One hidden turn or mirror swaps the rows below in pairs. Which row is each named row swapped with?
The rows were stretched afterwards, more along some directions than others.
nefez: -0.21,2.56,1.29,0.26,2.50,-4.92,0.13,-0.22,-0.65,-0.56,1.38,4.43,0.99,3.00,3.41,0.99
zabi: 2.18,2.77,1.41,0.21,0.18,-2.18,-1.92,-0.07,-0.84,0.18,1.95,0.55,-3.10,0.78,-1.86,0.77
Bes: -1.53,2.43,0.24,0.49,0.20,-2.06,-1.26,-0.72,-2.93,2.00,-1.83,1.81,-1.89,-2.48,-0.60,-3.91
lora: 2.96,0.79,2.39,1.87,0.36,0.06,3.59,1.32,2.09,-2.05,-0.05,2.67,1.51,1.69,0.12,1.75
Kidet: -1.71,0.32,0.25,-0.96,0.93,0.68,1.17,-1.76,0.61,0.47,0.42,2.87,-0.72,2.11,-0.41,0.96
Gis: 0.15,4.40,0.23,-0.23,1.89,-2.25,-1.75,-0.47,-1.33,-1.71,1.81,4.46,-1.87,0.14,-0.71,-1.05
pama: 2.51,0.45,0.41,0.82,-1.12,-0.71,3.05,0.75,-1.03,0.08,-0.77,1.87,2.63,-0.99,-2.14,-2.02
Zamu: -0.43,1.61,2.46,-1.26,1.96,-4.10,0.96,-0.43,0.59,0.22,0.00,3.72,1.25,1.62,4.17,0.76
Kirus: 0.49,1.37,2.65,1.72,-2.94,-2.75,1.90,3.19,1.90,1.03,0.11,2.05,1.72,-0.21,-1.39,-0.32
tufem: 0.30,2.51,0.09,2.76,0.51,-1.41,1.64,1.35,1.96,-3.53,1.77,3.47,0.73,3.58,-0.89,4.03
teson: -1.77,-0.41,0.28,0.40,0.37,-0.15,-2.45,0.52,-2.81,1.63,0.29,0.48,-1.64,1.10,-1.85,-0.32
Zudus: -1.94,-0.83,0.37,0.29,0.11,-0.63,-1.55,-0.13,-1.60,1.85,0.15,0.04,-0.71,0.46,-1.88,0.55
Gat: 5.42,3.45,0.32,0.90,0.72,-3.24,-1.22,0.27,-0.95,-1.77,0.66,-0.41,-0.30,0.74,0.13,1.01
Kikat: 3.18,3.09,3.02,-0.66,0.67,-2.36,-4.52,3.10,-0.86,-0.85,1.15,0.76,-1.40,1.89,0.10,2.32
fos: 1.70,1.68,-0.07,-1.01,2.05,-3.25,1.07,-1.04,-0.68,-1.60,0.10,3.70,0.79,3.51,-1.43,0.54
zabiz: -1.21,3.25,0.73,-0.01,1.58,-1.77,-1.94,-0.56,-0.74,-1.07,1.84,4.40,-2.26,-0.09,-0.25,-1.14
buru: 1.50,3.22,-0.15,3.12,1.54,-1.48,1.92,0.02,2.04,-4.27,0.99,3.85,1.40,2.37,-1.36,1.98
nagik: 3.51,2.52,-0.81,3.59,-1.68,-3.26,-0.61,-0.94,0.18,-0.27,2.12,-2.24,0.36,1.46,-4.31,0.56
lum: 1.70,2.92,0.68,0.10,3.51,-2.21,-2.45,-1.20,-2.11,-2.10,-1.47,1.96,0.25,3.03,-0.66,1.25
Tafek: -1.49,4.00,0.56,-1.08,0.81,-2.99,-1.82,0.49,-1.54,-0.51,2.76,4.63,-2.55,1.18,0.00,0.34
Meto: 1.49,0.01,0.24,-0.03,0.60,-3.09,3.80,-0.30,-1.45,-0.98,0.57,2.19,3.90,2.73,-1.11,0.55
Niv: -2.39,3.84,0.29,0.09,1.63,-2.38,-0.97,-0.60,-1.06,-0.91,2.21,5.01,-2.85,-0.18,-0.79,-0.31
nos: 0.66,3.27,0.02,0.43,1.51,-2.47,-0.86,-2.12,2.07,-0.87,1.52,0.76,-2.90,2.85,2.20,3.22
Fenu: -1.68,-0.57,0.23,0.50,1.57,-0.24,-1.78,0.03,-3.27,0.71,0.38,0.83,-0.42,2.16,-2.75,-0.09
Nek: -1.97,3.69,0.74,-0.52,0.74,-2.76,-1.32,1.05,-1.34,-0.52,2.99,4.27,-2.75,0.82,-0.76,0.23
Zakod: -0.30,2.81,0.49,2.14,2.68,-1.34,1.92,-0.13,1.69,-4.30,1.30,5.33,0.82,3.08,-0.70,3.26
Gasaf: -0.52,2.42,2.72,-0.50,2.95,-4.36,0.67,-0.08,-0.04,-0.35,0.45,4.27,0.64,2.83,2.89,1.04
mekem: 0.68,2.16,1.06,2.24,1.28,-2.21,3.18,0.96,1.59,-3.97,1.84,4.80,2.21,3.71,-1.45,3.46
Seze: 2.32,1.51,0.13,0.11,1.77,-0.12,-0.78,1.28,-1.63,-1.14,-0.88,1.63,-2.77,-0.69,2.84,-0.87
Botar: 1.63,1.01,-1.47,1.07,0.05,-1.59,-1.03,-1.36,-2.47,-0.94,2.65,-1.36,-0.97,3.06,-3.39,2.24
Pege: 0.25,2.68,0.98,1.85,1.75,-1.51,1.87,1.76,1.67,-4.00,1.92,4.54,0.98,3.86,-0.29,3.83
firal: 1.24,2.41,0.28,1.97,0.42,-3.20,1.16,-1.26,-1.06,0.24,-0.12,1.26,-0.98,0.77,-3.99,-1.89
sipon: -0.76,3.11,0.90,0.22,0.79,-1.77,-1.41,1.17,-2.07,-0.87,2.47,3.60,-2.90,-0.40,-0.42,-0.04
guvav: 1.51,0.71,1.04,0.13,0.62,-1.17,4.56,0.19,-0.39,-1.46,0.56,3.34,2.27,1.32,3.29,-0.12
satol: 1.84,0.53,0.05,-0.08,0.59,-1.11,-0.36,1.16,-3.79,0.13,0.63,-0.34,-0.85,-0.80,1.40,-0.86
ketag: 1.06,1.20,1.24,1.29,-3.20,-3.52,4.10,2.20,3.84,0.07,0.96,2.38,2.44,-1.28,0.89,0.85
vogo: 2.72,1.46,1.35,-1.42,0.02,-1.73,-1.64,2.09,0.44,-1.32,1.75,1.57,0.45,1.13,-0.09,3.03
sino: -0.14,2.54,2.18,-0.56,2.86,-4.25,0.15,-0.20,-0.97,-0.35,0.34,3.67,0.16,2.12,4.11,-0.34
tobi: -2.40,-0.18,0.95,0.39,1.19,-0.17,-2.05,0.65,-2.92,1.83,0.31,1.12,-1.89,0.38,-2.08,-0.40
geti: -2.09,-0.14,-0.18,0.84,0.97,-1.20,-1.39,0.16,-2.98,1.19,1.13,2.32,-0.06,1.62,-1.80,-0.09
sefim: 0.35,2.50,2.22,-0.71,2.46,-4.55,0.02,-0.13,0.01,-0.71,0.45,3.79,0.71,3.61,3.72,1.15
Zop: 0.96,2.71,0.81,2.62,2.21,-1.82,1.54,-0.40,2.94,-4.56,1.17,4.49,1.68,3.50,-0.20,2.88
dusi: 4.07,1.69,2.28,-0.16,1.32,-0.41,1.50,0.87,-0.75,-1.46,0.03,3.06,2.81,0.80,2.26,-1.27
zovo: 4.12,2.03,2.36,-0.52,4.60,1.09,-1.53,1.07,-3.06,-2.56,-1.45,2.56,-1.63,1.16,1.94,-0.57

Kirus is swapped with Kikat
dusi is swapped with nagik
Gis is swapped with buru
zabi is swapped with lora
lum is swapped with Bes
zovo is swapped with firal
ketag is swapped with vogo

